In the data rows, the value 50 means zero.
Here are some points, each followed by its number:
vec![54, 33, 69, 71, 58, 47, 48, 66, 50, 28, 50, 66, 26, 22, 58, 56, 49, 64, 41, 54, 32, 40, 50, 52, 50, 86] 0
vec![43, 55, 59, 24, 59, 39, 59, 56, 79, 23, 33, 50, 46, 72, 29, 66, 59, 50, 75, 66, 42, 45, 39, 56, 48, 67] 1
vec![65, 33, 32, 50, 49, 55, 62, 58, 80, 45, 37, 33, 24, 39, 42, 69, 52, 53, 88, 41, 61, 49, 41, 49, 47, 63] 2
vec![41, 28, 54, 41, 72, 41, 53, 52, 67, 62, 44, 46, 70, 67, 45, 51, 47, 46, 37, 44, 73, 54, 54, 64, 50, 01] 3
vec![82, 39, 48, 36, 82, 50, 52, 46, 83, 71, 54, 27, 62, 21, 48, 43, 16, 49, 38, 46, 69, 55, 60, 48, 33, 64] 4
vec![55, 51, 33, 70, 27, 50, 62, 38, 49, 74, 62, 25, 62, 86, 47, 52, 72, 40, 59, 45, 48, 42, 28, 51, 40, 16] 5
vec![45, 47, 67, 69, 63, 40, 52, 70, 18, 22, 46, 57, 63, 60, 32, 46, 63, 53, 27, 65, 55, 42, 50, 65, 44, 29] 6
vec![33, 71, 46, 60, 33, 69, 23, 50, 69, 37, 55, 70, 59, 50, 55, 36, 49, 48, 66, 38, 53, 34, 45, 38, 41, 70] 7
vec![49, 43, 35, 61, 37, 51, 62, 48, 35, 70, 59, 21, 65, 85, 54, 56, 72, 40, 48, 42, 64, 44, 38, 59, 31, 05] 8
vec![38, 52, 87, 28, 58, 44, 37, 45, 37, 52, 39, 62, 69, 29, 75, 40, 44, 58, 31, 58, 40, 67, 54, 55, 50, 50] 9
vec![58, 38, 41, 33, 41, 48, 53, 51, 30, 84, 56, 27, 70, 68, 69, 64, 62, 46, 34, 22, 56, 57, 50, 54, 51, 26] 10
vec![76, 32, 23, 54, 46, 59, 58, 47, 88, 59, 50, 36, 38, 50, 66, 71, 40, 50, 73, 36, 63, 34, 24, 46, 49, 38] 11
vec![32, 53, 55, 33, 66, 34, 58, 56, 47, 29, 28, 40, 82, 54, 44, 51, 58, 56, 51, 51, 50, 54, 75, 60, 48, 33] 12
vec![64, 55, 39, 53, 42, 40, 52, 48, 05, 52, 67, 67, 21, 62, 45, 41, 55, 50, 42, 51, 39, 63, 70, 36, 77, 71] 13
vec![80, 36, 62, 52, 51, 61, 50, 40, 41, 91, 64, 44, 60, 14, 50, 44, 37, 43, 26, 61, 50, 55, 49, 49, 40, 43] 14
vec![36, 59, 62, 55, 44, 54, 40, 41, 52, 50, 50, 66, 86, 22, 76, 31, 38, 42, 39, 32, 49, 62, 60, 55, 38, 31] 15
vec![33, 67, 54, 69, 29, 51, 55, 38, 52, 30, 51, 55, 59, 60, 28, 36, 63, 40, 77, 74, 35, 30, 49, 50, 65, 51] 16
vec![87, 31, 28, 60, 51, 48, 50, 44, 52, 57, 49, 39, 19, 80, 59, 63, 48, 44, 81, 27, 62, 55, 50, 43, 49, 54] 17
vec![61, 50, 54, 50, 52, 36, 52, 50, 00, 62, 61, 60, 36, 69, 48, 34, 58, 49, 33, 41, 48, 67, 73, 44, 76, 50] 18
vec![09, 63, 43, 55, 18, 56, 39, 36, 59, 55, 53, 48, 64, 57, 48, 36, 68, 38, 77, 51, 36, 54, 64, 36, 81, 50] 19
vec![62, 31, 66, 56, 67, 43, 39, 63, 34, 60, 57, 56, 46, 32, 76, 53, 37, 53, 13, 38, 53, 65, 51, 56, 49, 40] 20
vec![25, 75, 63, 53, 61, 34, 60, 53, 47, 36, 30, 36, 59, 54, 48, 52, 60, 51, 46, 50, 55, 55, 35, 64, 45, 31] 21
vec![44, 49, 35, 51, 46, 65, 34, 70, 47, 41, 60, 79, 22, 68, 46, 43, 53, 65, 46, 40, 52, 36, 41, 33, 66, 83] 22
vec![46, 35, 74, 47, 67, 50, 36, 38, 41, 78, 48, 70, 65, 28, 76, 46, 36, 55, 26, 51, 54, 49, 63, 53, 40, 28] 23
vec![28, 61, 53, 32, 58, 39, 66, 50, 87, 24, 35, 36, 63, 50, 29, 59, 60, 52, 72, 62, 42, 53, 44, 57, 39, 59] 24
vec![61, 35, 48, 60, 65, 56, 44, 69, 32, 61, 55, 71, 62, 26, 66, 48, 35, 54, 09, 32, 49, 46, 60, 55, 48, 31] 25
vec![53, 54, 32, 46, 39, 75, 52, 41, 67, 66, 63, 34, 55, 43, 34, 55, 35, 48, 68, 53, 61, 46, 30, 27, 41, 75] 26
vec![67, 51, 36, 64, 11, 49, 56, 55, 49, 79, 61, 16, 64, 60, 47, 56, 65, 44, 53, 43, 59, 30, 37, 59, 33, 37] 27
vec![76, 46, 22, 57, 20, 66, 54, 44, 51, 76, 55, 28, 38, 72, 49, 66, 59, 42, 72, 30, 54, 59, 32, 46, 42, 28] 28
vec![23, 54, 40, 40, 43, 43, 42, 53, 12, 67, 56, 66, 57, 56, 40, 45, 67, 54, 30, 47, 52, 63, 74, 39, 88, 34] 29
vec![63, 45, 50, 46, 60, 72, 38, 55, 63, 59, 51, 52, 82, 37, 51, 47, 25, 50, 36, 26, 74, 52, 25, 44, 34, 52] 30
vec![50, 21, 35, 46, 66, 51, 42, 46, 96, 60, 46, 41, 72, 58, 73, 53, 35, 54, 54, 34, 50, 57, 54, 45, 28, 63] 31
vec![46, 32, 49, 48, 63, 47, 49, 50, 66, 70, 42, 25, 74, 28, 79, 46, 33, 54, 36, 29, 63, 59, 69, 53, 42, 41] 32
vec![68, 33, 20, 56, 33, 62, 59, 36, 70, 69, 51, 34, 43, 70, 41, 68, 47, 46, 79, 47, 56, 53, 26, 38, 59, 39] 33
vec![70, 47, 43, 61, 50, 44, 52, 46, 07, 53, 63, 62, 14, 59, 45, 46, 57, 50, 42, 49, 42, 52, 87, 38, 65, 75] 34
vec![14, 57, 55, 46, 39, 42, 35, 41, 82, 51, 54, 67, 60, 48, 68, 25, 66, 38, 71, 39, 44, 36, 89, 46, 57, 63] 35
vec![21, 45, 48, 33, 51, 38, 46, 47, 43, 59, 34, 26, 73, 65, 43, 52, 61, 61, 43, 48, 47, 73, 65, 47, 80, 56] 36
vec![60, 49, 42, 56, 53, 40, 47, 50, 14, 51, 63, 61, 07, 51, 54, 51, 56, 52, 41, 52, 45, 64, 63, 39, 76, 73] 37
vec![21, 68, 54, 77, 26, 51, 51, 42, 32, 33, 44, 43, 60, 68, 26, 45, 63, 40, 57, 68, 42, 49, 57, 55, 65, 33] 38
vec![75, 40, 31, 74, 49, 55, 61, 45, 49, 69, 61, 22, 70, 69, 34, 44, 43, 35, 43, 51, 60, 52, 33, 52, 40, 30] 39
vec![44, 70, 67, 57, 55, 48, 50, 59, 16, 20, 40, 75, 59, 60, 41, 40, 55, 57, 28, 62, 46, 44, 49, 65, 41, 27] 40
vec![53, 49, 27, 45, 43, 81, 51, 39, 63, 56, 59, 28, 55, 70, 42, 50, 34, 51, 64, 50, 59, 49, 26, 29, 47, 72] 41
vec![80, 45, 30, 46, 03, 55, 50, 57, 43, 79, 46, 24, 45, 53, 37, 74, 66, 48, 65, 34, 61, 47, 58, 56, 41, 58] 42
vec![40, 63, 58, 54, 57, 42, 58, 66, 18, 16, 42, 64, 62, 36, 33, 54, 56, 57, 27, 60, 46, 58, 58, 62, 51, 29] 43
vec![26, 60, 84, 59, 45, 50, 40, 51, 50, 32, 40, 54, 59, 00, 67, 31, 54, 47, 48, 44, 44, 59, 77, 61, 47, 54] 44
vec![67, 57, 44, 66, 49, 43, 56, 43, 02, 60, 65, 55, 13, 56, 54, 47, 53, 51, 42, 46, 47, 46, 60, 37, 66, 80] 45
vec![70, 24, 73, 46, 68, 47, 43, 43, 57, 61, 45, 55, 68, 06, 57, 44, 24, 55, 35, 66, 48, 62, 59, 50, 50, 67] 46
vec![43, 54, 48, 45, 71, 42, 46, 53, 60, 77, 42, 45, 55, 31, 76, 48, 35, 56, 30, 22, 57, 73, 55, 54, 32, 31] 47
vec![29, 72, 70, 56, 37, 48, 48, 49, 45, 24, 37, 65, 54, 46, 64, 27, 62, 42, 57, 58, 45, 41, 74, 65, 39, 31] 48
vec![94, 39, 50, 63, 74, 40, 53, 60, 30, 51, 64, 47, 29, 24, 52, 44, 25, 56, 25, 44, 54, 54, 72, 47, 47, 76] 49
vec![66, 68, 53, 41, 44, 60, 48, 35, 59, 59, 52, 42, 46, 21, 24, 39, 28, 36, 47, 77, 52, 47, 73, 46, 64, 84] 50
vec![72, 54, 47, 52, 29, 31, 50, 63, 50, 76, 52, 28, 45, 41, 39, 55, 55, 41, 60, 33, 68, 27, 73, 58, 50, 75] 51
vec![46, 34, 69, 45, 61, 49, 43, 42, 43, 71, 48, 70, 84, 26, 76, 37, 38, 50, 26, 49, 54, 51, 47, 51, 55, 32] 52
vec![80, 33, 51, 45, 80, 53, 57, 52, 85, 73, 54, 28, 46, 17, 53, 46, 19, 46, 40, 46, 67, 55, 51, 49, 30, 63] 53
vec![41, 48, 81, 32, 61, 47, 38, 39, 58, 51, 39, 86, 46, 16, 74, 49, 45, 57, 43, 70, 27, 53, 50, 50, 50, 74] 54
vec![76, 32, 61, 32, 79, 46, 52, 55, 81, 55, 44, 30, 42, 09, 51, 51, 26, 59, 42, 54, 64, 56, 54, 52, 42, 84] 55
vec![51, 71, 73, 46, 11, 45, 37, 58, 66, 51, 47, 57, 62, 16, 57, 40, 49, 43, 42, 44, 45, 42, 71, 61, 38, 84] 56
vec![25, 50, 70, 57, 37, 46, 52, 27, 18, 54, 38, 48, 67, 61, 41, 56, 61, 48, 52, 86, 44, 47, 47, 50, 83, 20] 57
vec![79, 34, 27, 62, 27, 61, 54, 47, 53, 76, 59, 23, 43, 71, 43, 67, 60, 45, 73, 32, 58, 49, 36, 47, 43, 29] 58
vec![76, 44, 32, 42, 01, 54, 54, 59, 43, 78, 50, 19, 37, 57, 43, 69, 66, 47, 62, 35, 65, 43, 52, 57, 56, 57] 59
vec![68, 33, 32, 40, 50, 52, 55, 50, 88, 48, 34, 32, 24, 39, 58, 67, 52, 61, 85, 41, 50, 58, 52, 49, 44, 63] 60
vec![47, 70, 61, 44, 53, 41, 51, 62, 25, 20, 44, 73, 26, 53, 36, 48, 58, 53, 38, 56, 46, 61, 61, 62, 65, 31] 61
vec![57, 56, 47, 45, 21, 39, 50, 62, 76, 55, 40, 40, 50, 12, 29, 66, 56, 49, 56, 59, 63, 30, 70, 64, 49, 73] 62
vec![45, 39, 24, 51, 73, 39, 60, 36, 94, 59, 46, 54, 74, 63, 55, 59, 47, 46, 73, 53, 49, 31, 39, 51, 28, 31] 63
vec![76, 40, 42, 43, 53, 42, 55, 47, 01, 47, 68, 63, 25, 53, 45, 58, 56, 57, 42, 50, 43, 59, 81, 35, 59, 78] 64
vec![41, 34, 45, 71, 68, 46, 61, 37, 90, 51, 51, 45, 44, 71, 33, 64, 42, 44, 72, 53, 52, 58, 23, 52, 28, 35] 65
vec![45, 50, 40, 75, 37, 53, 60, 45, 29, 68, 57, 23, 71, 77, 40, 53, 65, 37, 48, 40, 57, 50, 41, 56, 35, 11] 66
vec![46, 51, 50, 66, 53, 47, 55, 58, 45, 02, 48, 74, 29, 67, 45, 69, 52, 58, 53, 67, 37, 41, 25, 54, 51, 57] 67
vec![55, 42, 47, 64, 57, 54, 51, 62, 52, 45, 61, 87, 31, 10, 72, 47, 32, 60, 28, 42, 39, 54, 27, 46, 56, 61] 68
vec![55, 49, 45, 44, 57, 36, 50, 53, 00, 58, 61, 54, 55, 67, 53, 45, 55, 52, 24, 37, 52, 64, 80, 43, 70, 52] 69
vec![31, 55, 71, 46, 45, 47, 40, 35, 22, 71, 40, 47, 78, 28, 61, 36, 54, 53, 36, 68, 42, 60, 47, 46, 81, 43] 70
vec![37, 38, 82, 43, 62, 43, 34, 38, 36, 53, 39, 69, 73, 28, 67, 40, 45, 61, 31, 55, 41, 61, 66, 54, 64, 46] 71
vec![78, 27, 45, 30, 77, 48, 56, 50, 80, 68, 56, 31, 65, 26, 56, 59, 19, 50, 40, 45, 64, 49, 53, 47, 42, 63] 72
vec![56, 58, 28, 48, 43, 76, 52, 42, 64, 57, 59, 40, 57, 57, 34, 58, 38, 47, 63, 50, 61, 33, 18, 31, 53, 76] 73
vec![49, 31, 43, 44, 36, 47, 54, 50, 33, 79, 54, 29, 81, 77, 61, 57, 59, 48, 37, 25, 52, 62, 54, 54, 44, 26] 74
vec![58, 64, 34, 70, 46, 54, 46, 43, 37, 65, 66, 60, 26, 52, 55, 40, 40, 52, 32, 62, 34, 56, 35, 34, 75, 50] 75
vec![47, 53, 33, 56, 34, 52, 58, 44, 32, 68, 54, 18, 76, 96, 46, 52, 66, 40, 52, 36, 55, 45, 57, 57, 41, 05] 76
vec![54, 65, 29, 48, 39, 76, 46, 39, 64, 54, 60, 46, 37, 62, 37, 55, 36, 47, 61, 50, 60, 50, 19, 31, 59, 70] 77
vec![49, 46, 50, 23, 71, 48, 43, 55, 65, 71, 45, 32, 80, 36, 71, 57, 37, 54, 37, 25, 63, 55, 54, 53, 36, 39] 78
vec![37, 63, 77, 32, 46, 47, 37, 53, 47, 33, 41, 80, 49, 25, 70, 31, 56, 46, 44, 45, 36, 59, 78, 62, 54, 55] 79
vec![56, 60, 25, 33, 43, 72, 50, 44, 65, 57, 62, 34, 58, 56, 30, 57, 37, 47, 65, 53, 53, 56, 21, 30, 56, 74] 80
vec![43, 43, 50, 37, 73, 42, 43, 50, 64, 70, 43, 38, 70, 40, 80, 56, 36, 54, 30, 25, 64, 61, 62, 52, 33, 38] 81
vec![50, 51, 55, 50, 67, 44, 58, 42, 62, 68, 46, 26, 87, 52, 58, 32, 45, 46, 52, 42, 66, 43, 44, 60, 32, 07] 82
vec![78, 28, 55, 50, 54, 56, 51, 40, 39, 97, 64, 49, 62, 25, 57, 50, 37, 40, 34, 56, 51, 46, 45, 50, 45, 45] 83
vec![71, 29, 28, 66, 27, 66, 56, 47, 53, 77, 58, 35, 35, 69, 43, 58, 59, 43, 71, 34, 56, 51, 35, 47, 45, 36] 84
vec![28, 72, 44, 59, 42, 51, 58, 39, 57, 38, 42, 27, 47, 70, 33, 48, 65, 52, 80, 77, 40, 34, 29, 45, 63, 53] 85
vec![53, 42, 35, 74, 59, 47, 58, 36, 95, 47, 52, 41, 72, 43, 42, 56, 43, 45, 70, 51, 57, 44, 40, 50, 14, 33] 86
vec![49, 36, 50, 83, 53, 45, 53, 62, 42, 16, 48, 72, 32, 43, 39, 52, 55, 55, 52, 71, 35, 55, 43, 56, 48, 54] 87
vec![47, 42, 45, 41, 44, 57, 46, 53, 32, 31, 51, 69, 15, 61, 47, 69, 57, 62, 45, 69, 30, 60, 39, 43, 74, 81] 88
vec![36, 65, 64, 58, 61, 39, 55, 69, 22, 18, 44, 68, 40, 48, 49, 65, 61, 50, 33, 63, 48, 39, 36, 65, 50, 33] 89
vec![57, 58, 35, 36, 40, 78, 51, 39, 71, 63, 61, 35, 39, 56, 49, 52, 38, 54, 63, 47, 59, 37, 28, 29, 52, 72] 90
vec![32, 73, 49, 61, 33, 71, 29, 53, 67, 37, 53, 62, 44, 57, 49, 32, 51, 45, 71, 40, 51, 38, 43, 39, 48, 76] 91
vec![25, 55, 31, 53, 36, 44, 44, 51, 36, 57, 60, 51, 25, 66, 50, 47, 69, 57, 50, 57, 42, 45, 63, 34, 98, 59] 92
vec![69, 41, 41, 50, 23, 48, 57, 54, 86, 71, 53, 26, 52, 37, 45, 66, 46, 41, 51, 48, 80, 40, 47, 60, 19, 54] 93
vec![19, 71, 77, 42, 40, 43, 37, 49, 45, 25, 38, 65, 65, 53, 39, 45, 64, 50, 57, 62, 47, 57, 63, 67, 38, 28] 94
vec![55, 56, 38, 72, 44, 56, 52, 41, 32, 60, 64, 45, 27, 66, 35, 64, 38, 49, 30, 60, 36, 56, 41, 36, 79, 51] 95
vec![65, 50, 40, 64, 52, 45, 46, 46, 06, 51, 69, 78, 20, 52, 48, 53, 60, 49, 42, 50, 33, 48, 61, 37, 72, 76] 96
vec![69, 37, 33, 69, 06, 55, 50, 57, 45, 74, 48, 16, 51, 56, 38, 68, 62, 49, 63, 36, 61, 53, 51, 54, 37, 55] 97
vec![27, 75, 39, 50, 51, 40, 48, 64, 48, 32, 51, 77, 25, 71, 51, 43, 76, 54, 52, 62, 52, 28, 41, 49, 59, 37] 98
vec![76, 29, 44, 45, 51, 52, 57, 50, 78, 48, 37, 43, 23, 49, 57, 73, 50, 60, 81, 47, 50, 33, 35, 49, 57, 64] 99
vec![29, 59, 44, 73, 57, 35, 43, 68, 27, 37, 47, 67, 65, 70, 45, 43, 75, 46, 47, 47, 54, 29, 60, 57, 57, 12] 100
vec![27, 71, 56, 60, 24, 54, 48, 39, 57, 35, 46, 54, 24, 49, 46, 31, 60, 42, 66, 69, 34, 50, 63, 46, 76, 76] 101
vec![42, 41, 79, 40, 59, 41, 37, 45, 36, 57, 37, 70, 79, 22, 67, 47, 46, 59, 30, 58, 38, 66, 52, 55, 51, 53] 102
vec![69, 54, 47, 43, 51, 41, 58, 42, 10, 51, 65, 64, 19, 50, 45, 50, 55, 52, 40, 50, 41, 50, 80, 38, 76, 76] 103
vec![49, 31, 49, 36, 66, 52, 73, 47, 99, 53, 51, 42, 35, 60, 52, 45, 56, 39, 76, 59, 52, 44, 40, 53, 25, 41] 104
vec![48, 37, 37, 67, 34, 54, 54, 49, 31, 71, 57, 27, 79, 85, 45, 52, 65, 40, 50, 39, 57, 47, 32, 55, 54, 11] 105
vec![53, 59, 62, 49, 66, 40, 54, 69, 28, 27, 41, 66, 17, 48, 47, 48, 62, 51, 33, 68, 47, 52, 46, 67, 62, 37] 106
vec![47, 35, 52, 35, 73, 43, 45, 53, 66, 71, 49, 29, 62, 32, 80, 52, 39, 61, 35, 26, 65, 46, 67, 56, 40, 42] 107
vec![38, 42, 90, 40, 62, 46, 41, 39, 30, 47, 36, 74, 79, 27, 46, 50, 57, 48, 44, 73, 48, 45, 60, 61, 57, 27] 108
Which three points above are nearest to each new point? Their numbers follow each, nearest first.
vec![36, 59, 75, 60, 37, 53, 52, 46, 76, 17, 47, 62, 44, 58, 36, 27, 63, 45, 81, 73, 31, 38, 47, 60, 35, 54] 16 48 101
vec![42, 41, 59, 17, 67, 44, 49, 56, 79, 46, 41, 65, 31, 15, 64, 50, 51, 65, 59, 46, 43, 51, 55, 50, 61, 84] 54 55 0
vec![58, 55, 49, 53, 53, 40, 48, 48, 00, 57, 55, 48, 24, 69, 52, 44, 55, 56, 33, 43, 49, 62, 81, 45, 79, 49] 18 69 13
vec![63, 40, 40, 66, 39, 59, 57, 43, 33, 59, 66, 64, 30, 34, 61, 45, 44, 54, 31, 63, 36, 61, 36, 33, 78, 51] 75 95 37
vec![26, 70, 60, 63, 37, 46, 50, 49, 42, 18, 39, 63, 64, 49, 47, 22, 56, 42, 62, 57, 45, 57, 69, 64, 49, 31] 48 94 38
vec![66, 41, 34, 17, 50, 55, 50, 52, 79, 38, 41, 43, 31, 39, 55, 71, 52, 59, 88, 44, 57, 58, 49, 48, 44, 63] 60 2 99
vec![51, 48, 44, 57, 33, 55, 60, 42, 52, 72, 65, 39, 51, 89, 28, 67, 72, 40, 67, 48, 43, 44, 17, 52, 34, 25] 5 58 84
vec![55, 65, 46, 43, 54, 55, 42, 55, 07, 65, 57, 51, 48, 37, 60, 54, 44, 52, 16, 49, 54, 79, 42, 45, 57, 26] 20 69 25
vec![60, 37, 34, 77, 43, 58, 55, 42, 37, 67, 64, 69, 31, 39, 50, 63, 47, 50, 32, 61, 36, 52, 30, 37, 65, 56] 75 95 96
vec![82, 49, 60, 59, 72, 48, 62, 67, 49, 28, 54, 42, 43, 30, 21, 52, 31, 49, 34, 78, 53, 44, 48, 58, 29, 63] 49 87 55
vec![67, 35, 40, 35, 63, 78, 43, 52, 87, 59, 57, 51, 45, 47, 58, 46, 25, 50, 55, 40, 63, 45, 31, 37, 33, 78] 90 26 41
vec![53, 41, 30, 71, 33, 56, 66, 40, 50, 72, 60, 36, 59, 88, 41, 56, 69, 40, 63, 44, 40, 36, 26, 51, 44, 25] 5 105 66
vec![63, 46, 27, 68, 40, 52, 54, 40, 27, 63, 65, 68, 33, 44, 55, 52, 38, 50, 28, 66, 43, 60, 32, 34, 78, 58] 75 95 37
vec![16, 67, 44, 65, 51, 37, 40, 67, 24, 40, 49, 59, 61, 80, 38, 52, 68, 45, 40, 40, 54, 52, 69, 54, 59, 06] 100 38 29
vec![39, 59, 47, 71, 34, 47, 58, 41, 26, 19, 48, 58, 46, 72, 27, 59, 59, 51, 55, 82, 28, 56, 44, 45, 69, 48] 38 16 67
vec![29, 52, 47, 37, 45, 46, 52, 45, 37, 46, 37, 13, 74, 69, 31, 56, 64, 51, 60, 64, 58, 62, 41, 51, 85, 39] 36 57 85
vec![29, 43, 63, 35, 46, 42, 39, 34, 21, 63, 41, 63, 75, 36, 62, 50, 52, 55, 40, 70, 44, 64, 57, 46, 84, 45] 70 71 102
vec![24, 74, 74, 60, 36, 55, 46, 49, 47, 22, 37, 70, 47, 42, 46, 36, 61, 40, 58, 57, 48, 43, 55, 66, 58, 27] 48 94 38
vec![67, 51, 33, 58, 44, 56, 51, 44, 38, 64, 72, 72, 29, 54, 46, 53, 44, 52, 32, 65, 35, 47, 17, 36, 76, 59] 75 95 96
vec![41, 73, 37, 49, 68, 53, 63, 34, 84, 51, 48, 30, 70, 73, 42, 52, 39, 35, 66, 53, 44, 36, 39, 49, 35, 28] 63 86 65
vec![37, 42, 65, 18, 68, 45, 51, 55, 72, 48, 42, 51, 42, 28, 67, 35, 47, 67, 57, 45, 32, 60, 45, 48, 71, 83] 54 9 55
vec![83, 37, 53, 67, 75, 43, 62, 62, 50, 27, 54, 61, 33, 22, 34, 42, 36, 53, 38, 77, 53, 49, 34, 57, 48, 61] 87 0 49
vec![61, 52, 34, 36, 42, 74, 44, 42, 73, 67, 62, 41, 31, 63, 47, 54, 37, 54, 62, 51, 59, 42, 19, 31, 53, 82] 90 77 73
vec![30, 48, 54, 45, 67, 41, 56, 46, 82, 29, 35, 37, 76, 62, 37, 68, 57, 56, 76, 63, 32, 31, 42, 55, 40, 58] 24 1 63
vec![53, 50, 37, 67, 28, 54, 63, 37, 52, 69, 64, 35, 52, 64, 42, 63, 74, 36, 66, 49, 51, 56, 17, 50, 31, 18] 5 28 66
vec![24, 67, 45, 62, 50, 41, 43, 63, 30, 37, 47, 76, 67, 86, 40, 36, 72, 44, 42, 44, 60, 39, 64, 53, 46, 11] 100 40 6
vec![38, 58, 42, 39, 69, 40, 62, 45, 61, 54, 40, 31, 75, 64, 62, 57, 46, 49, 54, 43, 65, 54, 46, 59, 19, 07] 82 3 21
vec![77, 29, 20, 52, 49, 61, 59, 51, 82, 63, 48, 34, 34, 44, 61, 68, 42, 48, 80, 34, 59, 38, 36, 45, 53, 42] 11 2 99
vec![62, 61, 47, 25, 64, 72, 41, 57, 60, 49, 50, 48, 67, 50, 61, 49, 29, 52, 36, 26, 70, 58, 33, 44, 25, 54] 30 78 81
vec![46, 36, 53, 28, 64, 41, 47, 54, 61, 74, 45, 45, 61, 53, 75, 39, 37, 50, 34, 26, 59, 73, 72, 53, 46, 37] 81 47 107
vec![27, 72, 50, 43, 29, 65, 37, 55, 73, 39, 55, 70, 38, 49, 44, 37, 54, 48, 74, 41, 57, 27, 52, 37, 58, 80] 91 7 101
vec![26, 57, 48, 43, 67, 39, 60, 50, 84, 26, 33, 40, 36, 77, 46, 57, 66, 54, 72, 70, 40, 52, 18, 57, 42, 61] 1 24 85
vec![70, 38, 33, 34, 54, 55, 52, 54, 79, 49, 35, 43, 15, 37, 56, 66, 51, 54, 86, 44, 48, 62, 42, 49, 55, 62] 60 2 99
vec![31, 45, 50, 57, 65, 45, 62, 45, 65, 56, 42, 26, 74, 58, 60, 38, 45, 46, 51, 41, 67, 72, 39, 58, 29, 06] 82 3 21
vec![54, 65, 45, 52, 56, 47, 54, 58, 43, 17, 50, 79, 30, 54, 33, 54, 56, 63, 42, 72, 34, 47, 17, 56, 53, 62] 67 87 106
vec![54, 62, 25, 66, 34, 55, 63, 45, 47, 62, 62, 23, 41, 79, 33, 71, 68, 44, 60, 49, 43, 38, 41, 51, 33, 26] 5 58 66
vec![47, 55, 70, 49, 15, 49, 35, 65, 71, 59, 45, 59, 58, 02, 54, 45, 49, 45, 46, 46, 49, 34, 73, 61, 40, 92] 56 62 44
vec![23, 56, 50, 57, 53, 36, 44, 66, 24, 29, 47, 50, 81, 72, 46, 54, 74, 51, 36, 45, 58, 42, 63, 55, 62, 06] 100 6 12
vec![45, 42, 27, 47, 67, 56, 65, 40, 94, 45, 51, 47, 68, 64, 45, 57, 44, 50, 77, 54, 57, 19, 32, 52, 35, 26] 63 86 104
vec![32, 71, 61, 29, 65, 35, 49, 54, 53, 34, 29, 33, 55, 66, 55, 46, 56, 54, 46, 50, 55, 64, 49, 64, 57, 31] 21 12 94
vec![58, 47, 42, 66, 12, 51, 52, 54, 44, 80, 58, 27, 70, 58, 34, 68, 58, 37, 53, 41, 58, 28, 49, 56, 49, 39] 27 97 42
vec![27, 53, 52, 56, 63, 35, 56, 44, 79, 25, 29, 43, 35, 44, 43, 64, 57, 50, 75, 63, 29, 64, 63, 54, 56, 58] 24 1 101
vec![39, 46, 82, 27, 56, 45, 44, 38, 51, 51, 38, 76, 58, 13, 68, 47, 42, 63, 43, 64, 28, 59, 66, 48, 53, 72] 54 9 102
vec![88, 43, 46, 67, 75, 51, 55, 60, 55, 53, 61, 45, 34, 14, 57, 47, 14, 55, 19, 53, 59, 54, 50, 50, 31, 58] 49 53 4
vec![62, 52, 42, 34, 61, 77, 40, 54, 83, 54, 61, 54, 43, 37, 59, 47, 28, 52, 58, 38, 61, 40, 26, 36, 29, 79] 90 26 73
vec![53, 50, 41, 82, 37, 56, 56, 44, 38, 55, 61, 58, 42, 65, 22, 57, 51, 39, 52, 77, 48, 42, 25, 44, 60, 32] 95 75 38
vec![43, 63, 61, 47, 55, 34, 51, 62, 14, 21, 42, 68, 58, 55, 38, 54, 55, 59, 32, 59, 43, 67, 55, 63, 51, 26] 43 40 61
vec![31, 79, 70, 50, 38, 53, 51, 48, 68, 26, 46, 57, 42, 55, 36, 33, 62, 43, 73, 67, 33, 34, 49, 58, 45, 55] 16 101 48
vec![56, 39, 38, 89, 43, 57, 56, 44, 39, 56, 60, 60, 48, 35, 52, 47, 44, 47, 34, 56, 50, 44, 28, 37, 73, 54] 75 95 68
vec![62, 45, 45, 37, 59, 79, 48, 54, 83, 53, 61, 54, 38, 55, 51, 48, 24, 54, 54, 37, 60, 31, 26, 39, 33, 82] 90 73 26
vec![51, 60, 66, 50, 59, 39, 52, 63, 25, 17, 43, 78, 33, 62, 42, 64, 61, 54, 32, 65, 50, 46, 50, 66, 40, 29] 89 106 40
vec![38, 53, 54, 14, 62, 63, 33, 65, 48, 33, 37, 52, 63, 62, 55, 65, 35, 59, 45, 30, 58, 60, 53, 44, 49, 75] 78 30 12
vec![32, 33, 57, 52, 65, 42, 60, 54, 86, 23, 35, 42, 38, 81, 42, 47, 63, 47, 78, 68, 39, 36, 68, 56, 47, 59] 1 24 104
vec![34, 70, 45, 58, 21, 59, 47, 21, 64, 64, 67, 67, 63, 39, 58, 43, 47, 39, 64, 58, 43, 32, 41, 38, 51, 51] 7 91 19
vec![34, 55, 69, 60, 44, 45, 34, 33, 20, 60, 39, 53, 76, 19, 57, 44, 49, 55, 38, 63, 42, 66, 59, 46, 74, 42] 70 71 102
vec![61, 49, 43, 53, 33, 43, 52, 61, 80, 76, 54, 29, 74, 54, 42, 49, 45, 42, 47, 49, 75, 32, 43, 57, 15, 53] 93 27 86
vec![63, 44, 42, 30, 62, 73, 49, 55, 88, 53, 56, 54, 32, 47, 61, 44, 24, 55, 59, 31, 65, 45, 35, 36, 29, 83] 90 26 41
vec![32, 61, 77, 36, 61, 44, 44, 39, 32, 37, 35, 71, 68, 40, 61, 50, 55, 59, 38, 73, 37, 49, 40, 61, 66, 19] 108 9 71
vec![82, 48, 28, 54, 53, 57, 64, 46, 50, 77, 65, 16, 54, 69, 28, 51, 43, 37, 49, 54, 65, 45, 43, 53, 34, 24] 39 58 27
